The rows of A fall into 3 groups, and each row is roughly a mix of its group's hidden directions.
A (114 x 11):
[[-2.20  3.00 -0.36 -0.59 -4.19 -0.77 -1.72 -1.42  1.40 -0.78  0.65]
 [ 3.29 -1.14  1.48  0.17 -2.91 -0.22 -0.71  2.94 -2.76 -0.08 -0.90]
 [-1.27  0.03 -0.43 -3.68 -2.85 -1.37  0.47 -0.12  2.22 -1.91  2.53]
 [ 1.72 -0.53 -0.84 -2.34  4.18 -0.44  1.26 -1.25 -2.96 -1.06 -0.60]
 [ 3.00 -0.78  1.96  1.16  1.98  1.84  0.05  0.48 -2.21  0.03 -3.64]
 [-2.58  1.69  1.10 -0.70 -0.99 -1.07  2.08  1.98 -2.65 -0.73  3.38]
 [ 1.99  0.89  3.45  1.86  3.32  0.21  0.07 -1.68 -1.94  0.95 -1.35]
 [-2.91  1.97 -0.79  2.01 -1.63 -0.81 -1.55 -0.68 -2.07  3.51 -0.82]
 [-3.64  0.77 -2.44  1.77  0.00  1.93  0.58  0.63  0.97 -0.63 -3.43]
 [ 0.79 -1.86  1.40  3.23 -0.23  1.25 -1.31  0.95  1.12  3.42 -2.61]
 [-3.91  1.14 -2.84 -1.52  2.81 -0.47  0.66 -0.44 -1.81 -0.29  1.21]
 [ 0.76 -0.10 -2.16 -0.50  3.92 -0.97 -1.20 -1.71 -3.37 -0.57 -1.62]
 [-2.90  0.67 -0.72 -2.58 -1.61  0.09  1.29 -2.58 -0.76 -3.00  2.00]
 [ 0.19  1.16  2.34 -0.63 -4.16  0.80  0.63 -2.34  2.85  0.43  1.04]
 [-1.88  1.01  0.42 -3.34 -1.75  0.73  2.61  1.90  1.21  0.85 -2.89]
 [ 2.41 -0.35  1.53 -0.46  0.83 -1.33  0.81  0.04 -3.03 -4.16  1.55]
 [-2.43  2.00 -1.92  0.00  3.32  0.52 -1.32 -1.29 -3.15  0.62 -1.36]
 [ 1.86  0.06  3.44  3.99 -1.25 -1.95 -1.27 -0.39  1.01  0.67 -0.81]
 [-3.43  2.29 -0.98  1.81  1.51  1.20  0.35  1.51 -1.23  2.58 -2.22]
 [ 3.01 -3.43 -0.71 -0.22  1.37  2.01  1.78  0.42  2.96 -0.48 -0.90]
 [-4.32 -0.31 -4.15 -1.12 -0.28  1.60 -0.05  0.65  0.44 -0.04  0.19]
 [ 0.46  2.82  1.71  0.44  4.19 -0.52  0.00 -1.58 -2.90  0.57 -0.26]
 [ 1.20  0.75  0.92  3.27  0.93  0.18 -0.84  0.08 -2.94  1.87 -3.63]
 [ 0.70 -0.95  3.96  0.39  0.58 -2.47 -0.82  3.29  1.92  1.04  0.77]
 [ 0.79  0.39  3.35 -0.25 -2.31 -1.60  0.16  1.61  3.60 -0.27  2.22]
 [-0.34 -2.01 -2.17 -1.35 -3.43  1.45  0.60  2.19  1.76 -2.76  0.20]
 [ 0.18  0.76  3.02  0.93 -2.42 -0.08  1.21  2.56  3.93 -0.51 -0.57]
 [-1.50  1.28  2.05 -2.05 -2.12 -2.40 -1.12 -0.04  0.94 -0.18  3.97]
 [ 0.61 -2.11 -2.13 -3.83  0.03  1.44  1.75 -0.46 -0.47 -2.69  1.91]
 [ 0.11  2.60  2.81  3.34  3.36 -0.04 -0.17 -0.78 -1.42 -0.67 -0.51]
 [ 3.01 -0.54  4.20  2.66  1.26  0.00  0.36  1.21  0.90  1.51 -0.35]
 [-1.86  1.33  2.27  1.20 -3.64  0.30 -0.84 -0.61  1.67  0.30  3.38]
 [ 4.48 -1.19 -1.28  0.33  0.38  0.99 -2.12 -1.03 -2.60  0.43 -1.91]
 [ 1.04 -2.80 -0.89 -3.54 -0.33  0.40  0.94 -1.01  1.51 -2.33  2.89]
 [ 2.67 -1.76  3.03 -0.24 -1.08  1.98  0.40  0.36  3.37 -1.97  0.61]
 [-1.25  2.85  0.02 -2.84 -3.81 -1.70  0.50  0.42  0.17 -1.11  1.92]
 [-0.19  1.35 -0.11  3.17  0.49  1.93 -0.45  0.23 -1.20  1.70 -4.47]
 [ 2.59  0.16  3.78 -0.36 -1.62 -2.48 -2.67  0.28 -0.60  1.16  1.29]
 [-1.42  0.53 -0.06 -0.70 -2.97  2.16  1.10 -1.11  4.62 -0.38 -0.51]
 [-0.47 -1.17 -2.11  1.75 -2.83  1.06 -0.67  0.20  0.13  2.87 -3.67]
 [ 0.62  3.48  0.91  0.03  0.39  1.53  0.43 -0.47 -4.47  0.94 -1.83]
 [-2.53 -2.73 -4.27  0.15  1.45  1.16  0.17  1.38  1.17 -0.61  1.12]
 [ 1.06 -2.07 -2.18  0.10  3.83  2.33  2.54 -0.01  0.66  1.20  1.35]
 [-2.05 -2.59 -3.71 -3.56  0.09  0.85  0.68  0.32  1.27  0.35  0.42]
 [-1.60  1.95 -2.12  1.09  0.27  0.87 -1.34 -1.76 -4.42  0.86 -1.55]
 [-0.99  1.32  4.99  2.56  1.55 -0.69 -0.56 -0.56  0.77  1.45  0.38]
 [-2.26 -1.74 -3.33 -1.80  3.27 -0.54 -1.65  0.07 -1.77  0.90 -0.60]
 [ 2.58 -0.10  1.36  0.42 -4.80  2.45  0.32 -0.65 -0.54 -0.78  1.13]
 [ 4.27 -1.04  0.80  0.72 -3.18  0.66  0.26  2.46  1.50  0.19 -1.04]
 [-2.85 -0.74 -2.07 -1.48 -2.35 -0.09 -3.05 -2.27  0.17  2.26 -0.53]
 [ 0.78 -1.31  1.59 -2.28 -3.45 -0.02 -2.34 -2.30  2.60 -0.95  0.26]
 [-0.16  0.30 -2.62 -1.11 -2.00  1.22 -0.24  2.59  0.15  0.31 -4.46]
 [ 2.81 -0.19  2.66  2.01 -2.24 -0.11 -2.39  1.67  1.47  1.55 -1.83]
 [-1.74  1.16 -0.36  1.60  1.59  0.48 -2.30 -2.80 -2.99  1.08 -2.72]
 [ 1.98  2.39  3.51  3.61 -0.53  0.59 -0.33  1.36 -0.11  0.32 -1.67]
 [ 1.74 -1.82  0.09 -2.73 -1.83 -1.65  0.03 -2.27  0.26 -2.05  3.34]
 [-0.80  0.82 -1.30  3.50  1.45  2.25 -0.32  0.05 -2.26  0.95 -3.45]
 [ 3.64 -0.80  4.03  1.17 -1.89  1.32  1.07 -0.04  0.34  0.40 -1.52]
 [-1.31 -0.17 -1.95 -5.01 -0.79 -1.16  1.84  0.03  0.31 -1.60  1.36]
 [-1.19  1.84 -3.47 -0.33 -0.18  1.41  0.48 -1.03 -1.92  1.23 -3.88]
 [ 3.19 -3.16  0.11 -3.11 -0.90  0.45  2.15  0.28  1.40 -1.66  0.45]
 [-3.69  0.50 -0.55  0.89  1.49  1.02  3.71  0.91 -1.48 -2.07 -1.08]
 [-3.77 -1.66 -2.13 -0.37  2.65 -0.11 -1.15  2.45  1.11  1.28 -1.26]
 [ 4.19 -1.21  2.15  2.04 -1.52  1.34 -1.19  0.97  1.80  0.02 -1.71]
 [-0.96 -0.73  1.17 -2.73 -2.70  0.11  0.47 -1.00  1.94 -1.58  3.93]
 [-0.92 -1.47 -0.82 -4.15 -2.59 -1.27  0.02 -0.64  2.73 -1.46  1.14]
 [ 0.12  1.28 -1.31 -4.63 -1.66  0.04 -0.98  0.86  1.86 -2.72 -0.55]
 [-0.48  0.52 -0.72 -4.94 -2.00 -0.06  0.45  0.78  2.50 -0.78  1.85]
 [-2.77  0.88  0.83  3.25  3.50 -1.38 -0.32 -1.74 -1.61  0.61  0.73]
 [-0.86 -0.19 -2.51  2.57  1.72  0.90  0.03 -1.63 -2.90  2.31 -2.57]
 [ 0.22  2.37 -0.92 -2.49 -3.45 -2.08 -0.56 -1.58 -1.25 -1.49  2.23]
 [ 0.66 -0.37  4.01 -1.35 -1.94 -0.73  1.54 -1.46  0.87 -2.67  2.31]
 [ 5.18 -1.67  0.86 -0.55 -0.42 -0.70 -0.76 -1.72 -1.20 -1.91  0.72]
 [-0.25 -1.21 -2.24 -0.90 -3.31  2.30 -0.31  3.54  0.58 -1.50 -1.31]
 [-1.38  2.03 -2.72  0.98  1.24  0.51 -0.94  0.98 -4.48  0.77 -1.34]
 [-0.28  0.46  1.67 -0.13  0.75 -3.09  0.17 -2.01  0.10 -0.94  4.72]
 [ 0.33  0.95  3.41  2.77  1.41 -1.66 -0.69  2.78 -1.35  2.00 -1.18]
 [-0.65  0.04 -2.91 -3.43 -2.61  0.61  0.30  2.43 -0.05 -2.52  0.52]
 [ 0.20 -2.60 -2.75  0.44 -1.49  3.24 -0.42  1.61  1.10  0.05 -3.03]
 [-1.28  1.50 -0.94  0.20  2.07 -0.63 -1.05 -2.67 -4.64  0.26 -1.10]
 [ 3.71  0.02  1.92 -3.20  0.00  1.39  0.54  0.47 -2.06 -0.81 -2.34]
 [ 0.75 -1.10  1.06 -3.66  1.57  0.09  1.56 -2.24  2.63 -0.78  2.59]
 [-2.46  1.93 -1.18  2.31  2.34  0.69 -1.12 -0.77 -3.19  2.17 -1.14]
 [ 1.41  3.18  1.25  2.64  0.16 -0.89 -2.41 -2.55 -0.16  1.88 -1.77]
 [-2.25  4.36  1.15  0.81 -2.07 -1.33 -0.66 -0.84  0.46 -0.06  2.66]
 [ 0.37 -1.57 -1.28  3.08 -0.72  1.86 -1.18  2.76 -2.17  0.72 -2.92]
 [-1.50 -1.10 -1.85  0.19  4.65 -0.23  1.00 -0.46  2.05 -0.33 -2.51]
 [-1.08  3.83  2.76 -0.87  2.06  0.07 -0.42 -1.57  1.68  2.31  1.12]
 [ 4.15 -2.06  1.01 -1.90 -0.18 -0.32  1.79 -0.38  2.32 -1.43  1.86]
 [-1.15  0.77  1.98 -1.94  1.89 -2.40 -0.27 -2.49 -0.50 -0.02  3.88]
 [-2.30  0.96  1.62 -1.62 -3.16 -0.96 -0.53  0.58  1.84 -0.35  3.73]
 [-2.56  1.19 -0.37 -0.23  1.04  0.23 -2.54 -3.81 -2.08 -0.27  2.40]
 [-0.56  0.02 -0.81 -4.21 -2.33 -0.18 -0.10  1.65  3.63  0.32  0.51]
 [-1.41  1.42 -1.50 -0.57 -4.04 -1.33 -0.62  2.52  2.51  0.18  1.66]
 [ 0.57 -2.28 -2.49 -1.92  1.75  1.24 -2.54 -2.71  0.94  1.93  1.45]
 [-3.67  1.41 -2.63 -1.97 -1.99  0.32  0.54  2.20  0.80  1.85 -1.00]
 [ 4.79 -0.91  1.73  3.28 -0.67  0.61 -1.23  0.15 -0.47 -0.19  0.51]
 [-3.27  1.17 -1.92 -3.40  1.57  1.67  0.64  1.21  0.75 -0.29 -2.32]
 [ 0.84 -1.93 -1.14  0.84 -1.87  3.07 -0.83  3.41 -1.00  0.16 -2.79]
 [ 0.55  2.15  2.24  2.81 -2.92 -1.22 -0.16 -0.01  1.41 -0.66 -3.19]
 [-3.18 -1.03 -2.74  0.14  1.46  0.88  1.40  3.24 -1.98 -0.26 -1.56]
 [ 4.34 -2.52 -2.30 -2.51  0.49 -0.32  1.33  0.36 -0.12 -1.19  0.29]
 [ 1.24 -1.20 -1.20  0.67 -0.86  3.18 -0.47  1.49 -2.59  1.24 -3.75]
 [ 2.32 -0.14  1.14 -2.04  2.43 -2.58 -0.28 -1.61 -1.20  0.70  3.53]
 [ 3.14  0.15  3.13 -0.27  2.66  0.58  1.02 -1.04 -0.23 -0.52 -3.30]
 [ 1.80  0.96  3.85  0.99  1.54 -1.48  0.22 -2.54 -1.62 -0.55  2.56]
 [ 0.57  0.70  0.29  2.15  1.66  1.72  0.01 -2.24 -2.36  2.93 -3.17]
 [ 3.19 -0.54  1.19 -2.00  2.05 -2.76 -0.71 -2.50  1.86 -0.09  1.61]
 [-1.15  2.94  1.14 -2.38  1.89 -1.54  0.36 -2.10  0.54 -0.34  3.56]
 [-0.10  1.64 -1.67  0.55 -1.24  1.33 -1.73  1.08 -1.76  2.97 -3.91]
 [ 0.04  0.24  1.17 -3.23  1.95 -2.00  0.54 -0.90  1.31 -1.25  4.06]
 [-1.89  0.93  0.94 -1.30 -0.58 -2.05  1.42 -1.59 -0.17 -1.84  4.58]
 [ 0.00  1.69  3.31  0.72  2.51 -1.96 -1.01 -3.09 -2.10  0.70  0.73]
 [ 0.65 -3.56 -0.13  0.20 -3.95 -0.60  0.52  0.03  1.90  2.73  0.13]]
One row of each group comes first, with its name. Which group is each row after those in?
[-0.03 -1.00 -0.61 -2.20 -3.94  1.17  0.79  1.43  3.24 -2.02  0.32] : (47)
[ 0.22  1.53 -0.44  2.62  2.53  1.74  2.76 -1.05 -3.46  0.26 -0.90] : (114)
[ 4.01 -0.35  1.61 -1.66 -3.61 -1.22  1.18  0.65  0.65 -1.39  0.51] : (4)

[ 1.92 -1.44  0.02  1.26  3.74  1.08  0.07  0.51 -3.00  0.23 -2.94] : (47)
[ 1.74 -2.07 -1.09 -0.82 -0.84 -0.58 -1.08  2.19  4.70 -0.04 -1.49] : (114)
[-2.52  0.21  0.25  2.68  2.39 -2.50 -1.44 -2.78 -1.69  0.67  1.36] : (4)
[ 0.55  0.20  1.48  3.37  0.39 -0.60  2.74  3.69  1.59  1.01 -1.21] : (4)
[ 0.69  1.01  2.55  2.52 -1.22  4.64  0.36 -0.08 -0.18 -1.16 -1.25] : (47)
[ 1.45 -2.18  2.80 -0.72 -2.29 -0.17 -0.80  0.72  3.60  2.39  0.36] : (47)
[ 1.07 -1.01 -0.03  1.68  4.85  1.26  0.36 -2.00  1.31  1.96 -0.84] : (114)
[ 0.42 -3.12  1.10 -2.85 -0.72  1.27  2.85  0.54  3.14 -0.91  0.25] : (4)
[-4.71  1.43 -2.87 -2.31  0.89 -0.99 -0.14 -0.35 -0.56  0.59 -0.12] : (4)
[-2.88 -0.68 -3.82  0.23 -0.26 -2.03  0.70 -0.60  0.87 -1.86  2.79] : (47)
[-0.57  0.58 -0.06  1.79  4.34  2.48 -0.55 -1.17 -2.70  0.65 -1.50] : (4)
